The same turns and mirrors carry the whole set onto itself and the rows of a family onto each other. Which other rows belong to the same family as each row named below? List them in the order they appear above.
These 32 rows form 4 families of 8 rows each.
Razal: [-16.8  18.4  -6.8   2.0 -46.4  11.5 -21.3  -3.3   6.5  -3.6  23.3  15.1
 -40.5  47.9  30.9 -15.1 -14.7  -6.3 -24.7  44.2   3.8  18.3  17.8  -2.0
   2.4  33.3   2.9  -6.5 -39.9  -4.1 -50.4  -9.0 -17.9  12.1 -23.5 -51.6]
soro: [ 30.6  33.3  44.6  17.4  -0.5  -0.7 -11.7 -24.9  22.8  -7.9  52.2  17.6
 -16.1  26.7 -12.2 -43.5 -40.3   8.1  -6.7  15.5   9.7  28.8 -10.0 -43.9
 -12.2 -41.6   8.0 -21.1  14.6 -11.2 -44.8  -3.9  22.5  -3.2 -33.7 -30.5]
dov: [ -1.7  33.7 -10.8 -10.8 -58.9   1.0  -4.1 -17.7   5.0   0.2  21.8  10.8
  -6.2  28.2  12.9 -17.5  -9.3   0.1 -31.0  30.4  -4.7   2.7  21.8   7.6
 -24.7  41.9  10.4 -10.6 -55.5  13.9 -42.2   6.9 -10.2  11.7  -3.7 -50.1]
tezu: [ 23.2  -4.6  27.2  13.2 -45.7   2.2  -6.0 -52.9   6.3 -19.2 -21.3  14.0
   1.5  13.1   0.4 -11.3  17.1 -20.6  17.0 -10.2 -20.5   8.7  44.6 -27.7
 -21.8  -6.6  14.2 -35.6 -10.7   3.9 -25.9   4.9 -23.7  35.2 -16.7  -9.6]
kogu: [-20.2  16.8 -21.0  10.3  21.5  -1.1 -15.3   4.3  11.3  18.9  62.9  -4.3
 -37.7  28.5  -9.5 -21.4 -15.9  48.2 -21.6  42.0  30.0  27.5 -22.5   5.1
  17.0   7.2 -29.0  -0.6  -2.9  37.7 -43.8  17.7  12.2 -21.4 -36.1 -32.8]
golub: [ 23.6   9.7 -16.1 -14.9 -16.5  30.3 -40.0 -36.5  45.1  28.6  33.6   3.1
 -13.3  25.9 -10.2 -39.4  -8.4  26.0   9.2   6.9   4.9  39.1  14.5 -20.4
 -20.2   1.8  18.4 -16.1 -40.6  43.2  -0.7  41.4 -38.3   3.5 -15.0 -15.0]
letok: [-21.7  27.0 -19.4  29.3  44.1  10.1   7.9   4.2  21.2  36.2  44.1  11.5
 -36.2  44.6 -17.9 -20.0 -12.2  29.6  -6.9   3.8  37.9  16.0 -26.1  14.2
  23.0  -1.1 -18.6 -15.7 -18.4  22.4 -40.3  11.0  12.0 -30.5 -38.8 -24.2]
vor: [-15.3   0.4  18.5  35.3  38.6  18.1  15.4 -16.9  11.4   0.2  19.4 -18.7
 -10.9  -5.6 -46.3 -24.3  14.0  33.4  23.6 -34.4   6.9  43.5  28.8 -17.9
   2.7 -25.5  -1.3 -19.6  43.9  15.0   3.3   8.7 -11.2  19.9 -36.4   8.3]
pavar: [-48.6  -1.6 -45.3  13.6   4.2  27.1  24.2 -14.7 -11.1  21.5  -6.1 -13.6
 -29.7  16.2 -18.7 -23.0  10.2  17.6  14.7  -1.0 -28.0   6.5  31.1  35.6
 -24.5  28.4   3.6 -11.4 -30.4  39.4  -9.7  -8.3  -5.5  14.9 -10.2  -6.0]
fefod: [ -0.9  23.6 -17.5 -11.4 -39.3  -4.3 -20.3 -27.2   5.4   0.2  27.3  17.0
 -23.4  50.3  31.1 -30.8 -11.5 -15.9 -23.4  38.0  11.0 -11.2   6.0  12.3
 -15.2  22.5  -4.2 -10.2 -50.5  14.0 -54.3  -2.3  11.0  -4.1  -6.6 -44.8]
Git: [ 21.2   9.5   1.7   9.9 -16.0  38.9 -53.9 -43.6  40.7  18.8  36.6   6.5
  -4.7  17.7 -24.4 -44.5 -19.8  29.5 -14.0   3.4  -0.2  42.7  16.1 -18.6
  -7.8 -22.8  13.0 -11.4 -13.1  38.8   2.9  34.3 -34.1  22.5  -9.3  -8.4]
nepar: [-25.0  17.0 -25.8  19.4  49.2  13.2 -12.3  12.9   7.4  33.9  44.2   6.7
 -35.3  24.9 -11.7 -32.0  -3.0  26.2 -19.9  30.9  42.7  30.9  -1.6  22.0
  16.4   9.7 -32.5  -2.6  -1.0  33.1 -29.0  15.4   4.3 -26.1 -35.9 -11.3]
tole: [-38.4  -8.5 -28.6  17.3   2.9   9.2  10.5  -9.6   1.2  23.9 -14.2 -14.1
 -31.7   8.3 -10.1 -17.2  38.8   5.4  27.8 -24.8 -23.3   1.6  43.3  26.5
  -9.9  28.4  -8.0   9.0 -34.5  31.9 -12.4   6.9 -15.0  17.2 -22.7  -7.0]
Zumi: [ 22.8  16.4 -22.1  -3.9 -14.3  13.0 -36.7 -10.1  51.5  10.8  26.8   5.0
 -25.4  26.0 -17.8 -31.8 -17.4  47.7   3.7  -2.7 -21.6  52.7  16.0 -14.4
 -11.2  -7.1   1.1 -12.6 -16.0  39.6   9.3  40.0 -35.7   2.8  -5.9 -23.6]
nulo: [-36.5  15.2   0.1  13.1  13.9 -25.8  49.6  -0.7 -25.0 -17.9  10.2  -7.7
 -29.0  25.3  10.0  -9.6  21.4 -13.5  12.7   0.3  17.0 -11.7  19.2  14.2
  -5.7  19.0 -16.1 -18.2   7.5  -9.9 -54.4 -28.8  32.0  -7.9 -32.2 -27.6]
mariv: [-16.2  31.3  -6.4  -5.2 -45.6 -10.7  -2.1  -5.7   2.0   0.4  30.5   5.2
 -26.7  49.0  27.3  -3.1  -5.2 -20.5 -23.7  43.0   6.9   0.3  18.9   0.6
 -11.8  34.0  -1.5   3.5 -29.7  22.9 -53.4  10.3  -1.9   2.3   3.8 -50.6]
rufur: [-40.4  15.4  17.2  37.0  13.8 -16.2  35.5  -8.1 -28.0 -28.9  12.6  -3.9
 -20.0  19.3  -5.2 -14.9   9.8  -9.8  -8.3  -2.7  12.2  -8.2  19.6  14.4
   5.4  -3.3 -24.7 -12.3  32.5 -14.3 -50.1 -33.6  36.7  11.8 -29.1 -22.7]
luvi: [ 16.7  34.9  40.1  -2.8 -15.2  -3.2 -12.3 -29.6   9.3 -31.6  40.6  20.9
 -21.4  25.4 -14.4 -38.5 -35.3   3.4 -15.9  23.4  27.5   3.7   9.3 -38.6
  12.3 -30.2  11.2 -33.2  23.0 -19.8 -54.3  -5.2  19.3  14.5 -24.8 -25.4]
vug: [-45.7  -8.7 -43.1   5.4  -0.7  14.4   7.3 -19.3  -5.2   8.6  -5.9 -19.3
 -17.4  17.4  -2.6 -12.5  42.0   7.8   5.5 -11.5   6.5   4.0  44.6  40.0
  -2.0  38.5 -12.7 -10.9 -20.7  41.9  -6.4  10.7 -22.7  19.4  -8.8  -3.7]
semid: [  0.4   0.7 -23.8   9.6  -5.2  28.6 -44.6 -15.5  48.7  14.0  24.9   1.5
 -13.6  16.5  -9.9 -57.0 -26.5  35.9 -10.6   7.1   1.2  45.2  13.0 -18.3
 -17.7  -6.8  15.2 -25.2 -39.1  42.0 -13.2  39.6 -38.6  24.5 -21.8  -9.3]
kifom: [ 22.5  32.7  29.6   5.9  -4.5   5.4 -15.8 -35.3  16.0 -23.7  61.6  11.6
  -2.3  35.7  -3.6 -37.1 -36.9  10.3 -29.2  29.5  40.2  29.3  -8.3 -31.9
  -3.1 -31.0   3.0 -39.3  27.5  -1.8 -37.9  -0.2  14.3  -0.9 -19.0 -27.6]
zibes: [-37.3   8.0  23.2  26.7  12.9   1.2  30.5 -34.2 -35.4  -9.1  19.3  -6.2
  -6.8  17.5   3.4 -22.3  20.8 -30.8  -4.7   7.6  39.7 -20.6  17.3   7.8
  -1.8   3.9  -7.2 -15.3   8.1  -9.2 -60.3 -32.5  33.6  14.5 -37.5 -12.4]
sigon: [-15.9  23.7  24.9  12.3   2.5 -15.1  40.8 -29.7 -31.8 -15.5  23.4  -2.5
 -17.9  28.0  -7.7   1.5  26.6 -18.8   9.2  -2.3  15.6 -13.2  20.7  13.8
   4.9   3.9 -20.7  -5.4  31.0 -12.3 -37.1 -32.4  37.6  -6.3 -20.7 -26.1]
gom: [  6.1   9.3  22.3  12.9 -24.0  13.0  10.5 -49.3   5.9 -18.6 -16.2   1.7
   4.3  15.3  -6.0 -34.1  18.4 -28.5  20.9 -38.7 -12.3   6.3  55.9  -9.8
 -30.7  -8.5  22.0 -29.9  -1.4  -8.5  -6.1 -10.9 -14.0  37.2  -7.7  -3.0]
Duf: [  9.3   9.0  26.6   4.2 -51.4   0.0   6.8 -56.6  10.0 -33.5   2.3  -9.6
   2.1  21.0  -4.6 -23.9   4.5  -8.9  20.2 -26.3 -26.4   0.8  34.6 -26.3
 -30.2 -11.9  28.3 -27.2  -4.6  -2.5 -21.5  -8.0  -4.1  40.7  -6.6 -23.7]
mabi: [-32.4  -9.2 -39.0  26.9  12.9  16.8   6.9 -16.0   7.5  32.4   6.0 -23.0
 -12.1  16.9  -2.2 -16.6  38.2  14.2  14.2 -20.4  -9.3  27.2  23.2  33.5
 -26.5  28.7 -14.8   3.7 -28.5  49.4   3.1  12.0 -21.3   2.5 -17.3  -9.8]
lekis: [  1.5   8.0   8.2  21.5  45.3   2.8  15.9 -41.8  12.0   2.6  23.8 -16.6
   6.8  -2.6 -46.4 -39.5  14.3  24.5  23.4 -40.1  13.5  14.0  15.7  -3.9
 -15.4 -37.0  -8.6 -22.6  35.2  34.0   0.1  17.1  15.9   3.7 -19.1  15.4]
Zegir: [-38.8  30.0 -26.9   8.9  42.6  12.0   2.8   7.7  11.7  19.3  67.8 -15.0
 -35.3  30.5 -15.4 -42.5 -16.1  36.1 -16.3  14.1  40.0  21.4  -9.8  22.2
   7.3   3.5 -19.5   4.8   3.8  25.1 -23.7   1.5  20.6 -18.8 -26.8 -25.3]
tek: [  5.3  -1.1  20.6  -5.2 -46.8   3.1 -13.2 -47.8  -2.7 -35.7   2.0 -13.1
   4.3  -1.0   3.1 -34.4  12.5 -12.6   5.8   0.8 -21.6  15.5  59.4 -18.6
 -37.1  -2.7  14.4 -13.7  12.0   7.4 -10.8  -5.3 -15.2  47.7  -4.2 -11.6]
Fitus: [-13.3  -9.1  10.3  33.5  55.3  13.5  -0.8 -26.4  12.5   0.9  24.4 -11.8
 -26.9  14.9 -28.2 -37.2  10.8  18.4  30.0 -26.2  21.2  28.6  12.0 -12.9
   9.8 -43.9 -14.6 -18.9  50.2  14.9  -9.0   1.0   8.1   3.4 -40.1  14.0]
Vava: [  2.3  -6.3   8.2  27.8  43.5  24.2  -2.2 -38.1  16.1   1.3  16.1  -8.1
  -8.1  -4.8 -42.6 -51.2   6.7  37.5  22.6 -37.5  11.8  32.7  14.6  -7.2
  -2.5 -36.8  -3.7 -33.8  22.6   6.0   3.9  -3.6   1.3  14.3 -46.4  15.3]
dut: [ 33.2  26.6  46.3   8.9  -6.0 -12.8 -29.6 -30.0  29.3 -22.7  53.6  11.8
  -3.2  29.0   2.7 -31.0  -8.8  -0.9 -16.2   6.5  45.0  24.2   2.1 -39.5
  10.2 -32.5  -8.9 -17.8  23.4  -9.3 -41.9  16.6   4.4   0.1 -32.0 -29.7]

Which other rows belong to the same family as sigon? soro, tezu, vor, fefod, vug, semid, Zegir
Which other rows belong to the same family as letok? Razal, pavar, Zumi, zibes, lekis, tek, dut
Which other rows belong to the same family as Duf? golub, nepar, tole, mariv, rufur, kifom, Vava

The same turns and mirrors carry the whole set onto itself and the rows of a family onto each other. Which other rows belong to the same family as each row named below? List them in the order they appear above.
These 18 rows form 3 families of 6 rows each.
larin: [ 11.9  15.9  31.9 -24.3  -1.7  -3.7 -27.5  10.8 -44.5]
rar: [ 12.8  45.9  11.7  -4.6 -24.1 -11.8 -13.9  -7.9  23.7]
fup: [  0.2  29.4 -22.9 -15.4  -4.9 -23.9  17.7  15.5 -30.6]
Zirev: [  5.5   5.9  19.9  14.9   1.0 -27.6  29.9 -20.8   0.2]
zami: [  1.0  -5.2  13.3  -8.4 -22.1  11.6 -47.8  -3.8  10.7]
kef: [ 35.4  20.4  19.5 -12.2  -2.6  29.4  22.1 -28.7  -2.5]
ved: [ 25.3 -14.1 -16.3  -6.8  44.1   3.2 -34.5  13.9 -23.5]
tus: [ 22.6  13.5  39.7 -32.3   5.8 -23.8 -19.9 -22.1  14.6]
Totip: [ 19.4 -12.8  -1.2 -47.3  20.0  -1.0 -27.4  38.1   8.0]
Fet: [ 18.0 -26.6 -21.8 -26.1 -11.3  32.4   0.8  -2.1 -17.3]
Viluz: [ 30.6   8.0 -29.9  15.1  42.1   0.6  17.2  -3.6  -8.4]
san: [ -5.5 -21.3 -21.6  -2.5  24.7   2.1  18.8  29.3   3.9]
zeto: [ -0.8  29.5 -18.5 -48.1  23.4   9.8 -20.5 -13.8  20.2]
Deper: [ 34.5  24.5  -6.2 -31.9  13.2 -11.1  28.7  22.0  23.6]
guso: [ 60.4  25.3  -7.6 -25.5  32.0  -4.8 -12.6   1.6  -5.4]
doliv: [ -7.7   3.2  -1.7  29.4 -27.3   1.9  -0.1  -0.1  -1.3]
fetez: [ -4.6 -37.9  27.4  -1.7   6.0  -6.8 -20.0 -15.2  -8.6]
fiz: [-31.5  14.5   5.4   6.6  35.3  13.6  -7.7 -16.2  -8.4]

Which other rows belong to the same family as ved? rar, zami, Viluz, guso, doliv
Which other rows belong to the same family as larin? fup, kef, Fet, zeto, fiz

The same turns and mirrors carry the whole set onto itself and the rows of a family onto each other. Which other rows belong to the same family as each row named below? List them in the order they appear above.
These 32 rows form 4 families of 8 rows each.
zodif: [ 21.9  39.5   2.2  39.6 -34.8   5.8 -20.6  13.8  -8.3   4.5   0.2  -2.2
  -4.4 -12.5 -38.6   9.1 -15.1  -2.9]
rit: [-22.1  21.7  10.5  31.4 -43.3 -27.4  -0.8  52.8   2.2  18.6   6.8  65.1
  -0.5 -10.2  20.0 -17.2   0.8  26.8]
dobi: [ -7.5  43.3   7.6 -12.6 -33.1 -26.1   3.3  16.4 -11.4 -38.9  36.6   2.8
 -14.2  32.2  13.9 -12.6 -29.2  17.3]
Vivi: [ 34.4  12.0 -13.0  -2.1  23.6  -0.1 -17.4 -20.8 -29.1 -51.8  29.0   3.8
  -4.1 -10.2  -0.3   4.6  -7.7  -4.0]
disoz: [-24.2  27.3   4.3  29.2 -49.1 -18.3   2.4  63.7   9.3   8.1  11.4  52.8
   6.5  -5.8  11.7 -22.4   5.2  24.3]
sor: [-41.0  42.5  -7.6   2.0 -18.6   3.1 -28.1 -13.5 -29.1 -43.1   9.8  51.9
 -17.5  -8.6  16.9 -35.7 -15.6   3.7]
nipu: [ 17.7  -3.0 -19.0  50.7   6.9   3.8 -13.9  28.0 -41.8  16.3  -4.7  37.6
  22.6 -35.4   6.4  -6.9  27.5   0.6]
zeler: [ 12.2  38.4  11.0  45.2 -52.3  10.7 -26.2   7.4   5.5  -2.0   6.6   7.1
  -1.4 -17.1 -21.2 -10.3 -20.7   7.3]
tenam: [ 22.1   3.3 -15.3  46.1  17.0   8.9 -24.4  17.5 -35.1   3.9   3.2  67.9
  13.2 -41.5   4.3  -6.9  19.7   7.9]
Lin: [ 14.8   5.2 -10.5  39.3   8.6  19.8 -33.4  10.7 -44.2   4.8   1.3  57.4
  13.2 -44.9  12.0   0.8  12.7  -2.7]
Repa: [-27.0  28.5  -0.5  21.2 -34.9 -23.0  -9.7  49.8   5.6  21.9  18.1  69.8
  -2.7 -21.4  27.9 -19.4   7.3  30.9]
Mos: [ -3.7  32.6   2.6 -17.7 -30.8 -43.3  18.2  23.7  14.2 -32.9  32.3   5.5
  -9.3  21.1   9.0 -20.7 -22.8  27.2]
kuriv: [-19.6   1.6 -18.3 -15.6  14.1 -32.0 -13.8  21.7 -24.0  -6.5  36.5  57.7
   9.5  -0.8  47.1 -21.7  26.6  29.6]
kivi: [ 52.7   0.4   2.1  21.0  -2.1 -27.5  13.7  48.4  -1.2  18.8  23.4  10.6
  16.1 -13.1   4.7  10.5   8.3  22.9]
kudib: [-13.7  32.9  12.1 -15.8 -39.1 -33.9   6.8  16.0   4.6 -34.8  31.9  -0.3
 -15.9  19.0  16.1  -7.6 -26.8  19.3]
Lumag: [ 30.8   5.9 -18.8  -3.6  31.0  -0.4 -21.4 -22.9 -41.9 -34.1  25.7   7.4
 -12.5  -5.4   6.8   6.4 -11.9   3.2]
far: [-16.9  -6.7 -20.1  -9.7  13.0 -20.2   0.9  22.9 -22.5 -27.2  38.7  61.9
   3.0   4.4  57.4 -25.6  11.5  29.1]
Fav: [-11.8  43.7   0.8 -29.9 -22.2 -14.7  -5.2   9.2   6.8 -34.6  44.8  18.4
 -22.6  21.8  15.5 -17.1 -32.8  21.5]
lod: [-34.4  46.5 -18.5  13.0 -19.2   6.8 -38.3 -11.7 -46.8 -17.9  10.9  54.8
  -6.9 -10.6  11.8 -13.6  -5.6 -19.7]
negud: [-25.7  24.3  10.3  29.6 -59.8  -6.9 -18.7  56.1  -0.9  14.8  23.7  43.2
   5.3 -11.2  24.6 -22.9  -9.4  21.1]
Kivef: [ -1.2  -1.1 -16.4 -23.3  32.6 -34.2   8.0  23.9 -36.6 -24.0  26.9  55.2
   2.9  -4.0  43.4 -12.1  13.0  15.4]
ruli: [ 47.8  -1.0   7.1  20.2  11.1 -25.5  20.5  48.1   4.6   3.4  26.0  12.1
  12.0  -8.0   9.6  14.9 -10.8  22.8]
Fidan: [ 20.5  41.3   3.8  45.1 -47.6   5.3 -16.0  -1.4  -3.2  -2.9   6.7  12.2
  -4.2 -24.5 -32.1   8.6 -23.7  -0.3]
kab: [ 31.8  14.8 -30.8 -12.5  40.1  -2.8   2.4 -17.2 -32.7 -33.1  16.0  12.2
  -2.9  -2.1  -4.0  -2.8   3.0   2.7]
tivud: [ 13.6  -7.4 -22.7  39.1  12.8   9.9 -22.2  23.5 -20.9  14.6   1.9  59.1
  13.7 -43.8   5.9  -2.0  24.1   7.3]
Fon: [ -7.9  -6.1  -4.3 -17.5  27.8 -34.0   0.1  29.7 -25.5 -32.7  26.4  56.2
  -1.1   1.6  52.1 -20.1  17.4  23.1]
Poko: [-38.9  36.7  -8.7   9.8 -28.9  -2.4 -40.2 -16.8 -35.1 -36.0   7.1  56.1
 -13.9 -12.6  11.9 -28.3   6.3   3.6]
mib: [ 39.0  -6.3  -0.6   5.8  -0.6 -18.9  21.4  51.3  12.7  -2.0  28.8   3.2
  11.7  -1.6   7.2 -10.0   0.4  45.7]
davov: [ 22.3  33.0  -0.6  36.9 -32.5  23.5  -3.2  18.6 -11.3 -12.4   0.7  -3.6
  -8.5 -13.3 -27.7  -5.0 -36.4  -8.5]
gimal: [ 42.3  -5.9   3.2   3.3   6.3 -18.4  33.3  50.3   0.3   6.5  37.3  13.7
  -0.2  -1.7   2.6   8.4  -3.2  23.5]
disog: [ 37.6  10.7  -7.5  -0.5  16.6  -4.2  -5.6 -16.0 -40.4 -45.2  16.8  -8.4
   2.2  -4.3  -4.9  -2.2 -16.8  -5.3]
Suvir: [-37.8  38.6 -19.8  19.7 -28.0   4.8 -55.3 -10.8 -32.0 -30.9   1.8  45.7
  -1.4  -6.4  12.9 -25.4  -1.5   2.3]

Which other rows belong to the same family as mib? nipu, kuriv, Fav, lod, negud, kab, davov
Which other rows belong to the same family as kudib? rit, Vivi, tenam, ruli, Fidan, Fon, Poko
Which other rows belong to the same family as kivi? sor, zeler, Lin, Repa, Mos, Kivef, disog

